In the data rows, 50 means zero.
Every row has a hidden score from 0 to 30. What is each row's score? 15 is about the middle. The score is a weighted sum of the row's numbers plus the product of two more (or one squared), each taken from its middle value.
array([49, 41, 34, 53, 37, 48, 46, 60, 53, 54, 36, 47, 39, 53, 51, 50]) -> 6
array([51, 70, 48, 60, 51, 39, 50, 47, 49, 47, 59, 63, 61, 44, 62, 55]) -> 12
array([35, 47, 61, 49, 49, 60, 42, 51, 33, 57, 51, 65, 57, 53, 38, 44]) -> 16
array([55, 46, 47, 49, 60, 46, 71, 61, 48, 36, 57, 34, 43, 30, 44, 68]) -> 14
array([49, 55, 52, 38, 56, 57, 56, 75, 54, 51, 61, 49, 52, 67, 40, 56]) -> 26
array([28, 41, 49, 44, 40, 50, 48, 65, 54, 48, 39, 58, 50, 54, 42, 49]) -> 12
array([70, 47, 44, 60, 49, 63, 65, 61, 53, 43, 65, 48, 43, 35, 51, 68]) -> 11
array([52, 43, 47, 42, 45, 45, 46, 41, 52, 55, 59, 62, 46, 39, 46, 56]) -> 23
array([73, 54, 55, 56, 64, 63, 52, 43, 46, 36, 54, 57, 40, 47, 66, 62]) -> 6
array([47, 33, 35, 52, 42, 50, 56, 55, 59, 43, 22, 33, 33, 54, 47, 51]) -> 6
array([51, 52, 55, 54, 57, 41, 51, 31, 55, 42, 58, 44, 54, 49, 60, 45]) -> 19
array([65, 49, 31, 65, 48, 43, 60, 62, 62, 54, 59, 47, 50, 42, 50, 65]) -> 14
array([42, 45, 60, 48, 42, 62, 64, 58, 40, 45, 54, 54, 52, 64, 37, 61]) -> 21
array([67, 43, 53, 50, 43, 56, 61, 37, 54, 59, 40, 32, 40, 37, 56, 46]) -> 17
array([63, 56, 51, 41, 53, 36, 60, 51, 44, 66, 45, 50, 46, 43, 63, 53]) -> 12
array([51, 40, 49, 33, 46, 63, 61, 62, 54, 40, 34, 21, 33, 32, 35, 67]) -> 12
array([56, 56, 42, 55, 55, 44, 47, 29, 55, 59, 53, 66, 73, 53, 44, 35]) -> 17
array([56, 48, 40, 52, 43, 52, 58, 60, 57, 40, 45, 28, 27, 34, 46, 59]) -> 14
array([55, 56, 58, 46, 58, 56, 37, 45, 47, 47, 56, 38, 56, 55, 46, 44]) -> 18
array([45, 39, 57, 38, 60, 48, 47, 46, 54, 55, 46, 45, 43, 62, 55, 52]) -> 13
array([57, 52, 48, 60, 43, 52, 48, 52, 57, 48, 40, 45, 52, 51, 55, 51]) -> 11
array([54, 63, 60, 67, 57, 70, 52, 46, 31, 49, 60, 51, 55, 68, 44, 48]) -> 18
array([61, 45, 37, 56, 41, 46, 47, 53, 54, 52, 48, 25, 26, 40, 59, 58]) -> 12
array([61, 45, 55, 49, 58, 64, 62, 48, 55, 40, 40, 38, 40, 54, 49, 48]) -> 11
array([50, 55, 52, 48, 49, 40, 35, 33, 50, 62, 45, 60, 69, 50, 57, 46]) -> 14
array([29, 51, 51, 35, 49, 50, 35, 61, 54, 56, 51, 49, 58, 60, 49, 48]) -> 12
array([29, 57, 52, 42, 38, 58, 53, 64, 39, 58, 62, 67, 55, 66, 29, 41]) -> 17
array([52, 65, 63, 62, 54, 53, 62, 49, 45, 42, 61, 65, 45, 64, 41, 49]) -> 17
array([52, 41, 57, 53, 56, 56, 48, 46, 40, 50, 53, 41, 41, 47, 56, 55]) -> 13
array([38, 42, 41, 38, 36, 40, 46, 53, 52, 56, 47, 62, 63, 57, 46, 58]) -> 15
array([37, 44, 68, 37, 57, 51, 26, 47, 49, 55, 36, 51, 57, 57, 59, 54]) -> 10
array([60, 56, 42, 51, 37, 61, 60, 72, 52, 41, 57, 35, 45, 27, 46, 62]) -> 13
array([57, 41, 34, 60, 37, 37, 61, 53, 67, 36, 44, 51, 35, 42, 57, 66]) -> 10
array([52, 34, 53, 41, 62, 42, 41, 41, 40, 59, 50, 44, 47, 38, 61, 32]) -> 20
array([49, 50, 53, 38, 54, 60, 48, 37, 63, 59, 34, 47, 42, 48, 50, 43]) -> 27
array([34, 61, 60, 29, 45, 54, 35, 33, 40, 50, 48, 51, 58, 51, 60, 39]) -> 17
array([54, 53, 49, 44, 52, 43, 62, 48, 43, 60, 57, 60, 49, 47, 45, 61]) -> 15
array([44, 59, 47, 57, 46, 41, 47, 40, 62, 48, 57, 54, 62, 49, 51, 56]) -> 18
array([42, 48, 47, 60, 40, 50, 63, 58, 65, 40, 50, 35, 27, 57, 56, 65]) -> 15
array([53, 47, 43, 54, 51, 51, 57, 53, 50, 41, 57, 53, 49, 35, 44, 56]) -> 14
array([46, 38, 35, 54, 47, 43, 54, 48, 54, 47, 49, 34, 43, 55, 54, 54]) -> 12
array([51, 46, 46, 66, 41, 49, 47, 56, 66, 53, 54, 36, 39, 54, 54, 50]) -> 17
array([67, 59, 55, 48, 56, 46, 67, 41, 30, 59, 58, 58, 40, 45, 57, 60]) -> 13
array([41, 52, 56, 53, 50, 61, 45, 65, 42, 45, 58, 60, 62, 72, 34, 55]) -> 24
array([49, 52, 58, 42, 41, 54, 58, 61, 47, 56, 62, 65, 53, 44, 49, 57]) -> 14
array([31, 42, 35, 52, 49, 59, 57, 55, 72, 44, 44, 47, 64, 51, 41, 59]) -> 13
array([46, 52, 51, 54, 50, 43, 54, 43, 45, 52, 60, 64, 52, 49, 51, 55]) -> 15
array([43, 51, 50, 32, 54, 46, 58, 38, 31, 68, 55, 65, 48, 49, 54, 49]) -> 14
array([35, 27, 45, 27, 49, 40, 52, 63, 61, 53, 41, 49, 56, 51, 53, 47]) -> 9
array([39, 40, 40, 58, 64, 32, 38, 54, 55, 58, 45, 52, 56, 46, 60, 39]) -> 14
array([59, 69, 65, 50, 67, 69, 53, 58, 34, 46, 59, 52, 50, 73, 52, 50]) -> 23
array([60, 42, 47, 38, 49, 29, 47, 46, 42, 68, 45, 56, 37, 47, 59, 52]) -> 10
array([79, 58, 48, 61, 50, 60, 47, 45, 39, 61, 56, 52, 39, 44, 46, 44]) -> 12
array([48, 53, 38, 51, 42, 58, 69, 63, 55, 47, 45, 33, 41, 51, 43, 64]) -> 14
array([36, 70, 73, 50, 54, 55, 54, 50, 52, 40, 50, 57, 60, 48, 61, 58]) -> 14
array([52, 43, 33, 52, 45, 46, 59, 58, 53, 51, 63, 56, 60, 42, 55, 60]) -> 11
array([37, 58, 75, 32, 65, 72, 44, 29, 30, 51, 54, 46, 57, 52, 49, 35]) -> 23
array([52, 47, 36, 55, 48, 42, 66, 53, 62, 42, 56, 46, 50, 38, 51, 76]) -> 13
array([60, 46, 46, 47, 61, 35, 59, 49, 52, 41, 58, 61, 47, 31, 62, 61]) -> 11
array([45, 58, 34, 63, 46, 46, 49, 41, 61, 54, 57, 56, 50, 41, 44, 54]) -> 25
array([42, 58, 49, 43, 49, 49, 24, 33, 50, 56, 48, 53, 55, 54, 53, 44]) -> 18
array([52, 55, 58, 30, 53, 54, 39, 39, 43, 55, 56, 48, 59, 51, 50, 47]) -> 17
array([44, 35, 39, 49, 46, 72, 68, 70, 61, 50, 55, 40, 35, 29, 40, 62]) -> 28
array([56, 48, 57, 56, 65, 54, 46, 42, 45, 42, 50, 32, 37, 43, 50, 58]) -> 16
array([52, 52, 49, 47, 60, 60, 64, 49, 60, 54, 47, 54, 47, 39, 49, 55]) -> 18
array([43, 46, 59, 34, 42, 50, 37, 35, 39, 65, 44, 69, 53, 44, 41, 41]) -> 25
array([55, 49, 56, 54, 48, 61, 50, 46, 52, 43, 36, 33, 47, 45, 50, 47]) -> 12
array([49, 48, 31, 57, 65, 47, 56, 50, 66, 59, 63, 42, 37, 37, 54, 65]) -> 28
array([47, 54, 44, 68, 42, 66, 71, 51, 49, 55, 55, 46, 43, 38, 50, 56]) -> 20
array([80, 48, 52, 60, 50, 56, 58, 50, 58, 53, 50, 33, 30, 50, 60, 55]) -> 13
array([38, 51, 61, 35, 58, 51, 50, 54, 50, 48, 27, 54, 54, 47, 40, 50]) -> 10
array([44, 44, 45, 55, 40, 46, 49, 64, 63, 46, 37, 36, 46, 58, 50, 48]) -> 11
array([50, 34, 40, 57, 47, 44, 47, 67, 63, 45, 36, 32, 32, 41, 44, 68]) -> 10
array([45, 55, 36, 59, 50, 46, 73, 49, 70, 30, 62, 41, 49, 39, 50, 70]) -> 17
array([52, 49, 37, 60, 47, 46, 48, 44, 68, 57, 40, 56, 40, 39, 61, 64]) -> 23
array([60, 53, 56, 51, 57, 54, 60, 35, 37, 60, 57, 60, 39, 43, 55, 60]) -> 17
array([64, 58, 57, 58, 56, 62, 53, 53, 58, 46, 50, 36, 54, 39, 63, 44]) -> 11
array([51, 44, 35, 60, 41, 48, 53, 52, 72, 46, 44, 41, 31, 51, 47, 49]) -> 21
array([54, 49, 40, 60, 37, 54, 37, 56, 50, 61, 47, 38, 38, 63, 42, 46]) -> 13
array([51, 75, 69, 59, 43, 50, 45, 39, 36, 37, 60, 67, 60, 57, 44, 46]) -> 22
array([55, 36, 40, 52, 44, 39, 57, 55, 66, 46, 43, 41, 47, 51, 53, 57]) -> 13
array([42, 50, 36, 50, 55, 58, 52, 54, 74, 44, 47, 45, 61, 47, 38, 52]) -> 15
array([49, 77, 62, 65, 39, 49, 49, 47, 35, 52, 60, 47, 56, 60, 47, 39]) -> 26
array([43, 50, 69, 29, 49, 54, 33, 41, 57, 48, 35, 39, 49, 48, 52, 50]) -> 18
array([66, 47, 59, 40, 54, 46, 59, 29, 53, 47, 47, 45, 42, 34, 77, 57]) -> 15
array([48, 44, 40, 53, 48, 57, 65, 71, 56, 35, 63, 50, 35, 26, 48, 60]) -> 22
array([55, 41, 54, 51, 61, 49, 62, 48, 44, 63, 48, 64, 37, 36, 58, 66]) -> 19
array([56, 53, 64, 35, 66, 44, 57, 49, 52, 48, 53, 51, 56, 47, 67, 68]) -> 15
array([69, 57, 58, 53, 55, 51, 51, 34, 46, 59, 49, 36, 40, 44, 56, 60]) -> 16
array([43, 44, 33, 57, 59, 20, 28, 50, 51, 77, 50, 63, 61, 49, 65, 35]) -> 10
array([55, 44, 54, 56, 30, 46, 50, 53, 46, 61, 46, 41, 49, 50, 39, 46]) -> 20
array([41, 62, 50, 56, 42, 68, 29, 52, 50, 47, 54, 56, 65, 58, 23, 22]) -> 19
array([52, 63, 64, 46, 57, 65, 53, 41, 51, 33, 47, 40, 53, 44, 44, 54]) -> 17
array([57, 45, 53, 45, 63, 52, 77, 54, 63, 41, 47, 42, 39, 31, 70, 75]) -> 9
array([49, 63, 51, 52, 55, 45, 30, 39, 41, 63, 52, 59, 76, 61, 65, 41]) -> 16
array([49, 48, 50, 46, 45, 39, 61, 47, 54, 61, 63, 68, 43, 42, 52, 53]) -> 24
array([57, 54, 50, 44, 57, 56, 38, 36, 61, 52, 39, 41, 50, 47, 62, 39]) -> 15
array([47, 48, 37, 53, 63, 34, 59, 64, 53, 54, 45, 61, 48, 52, 64, 51]) -> 2
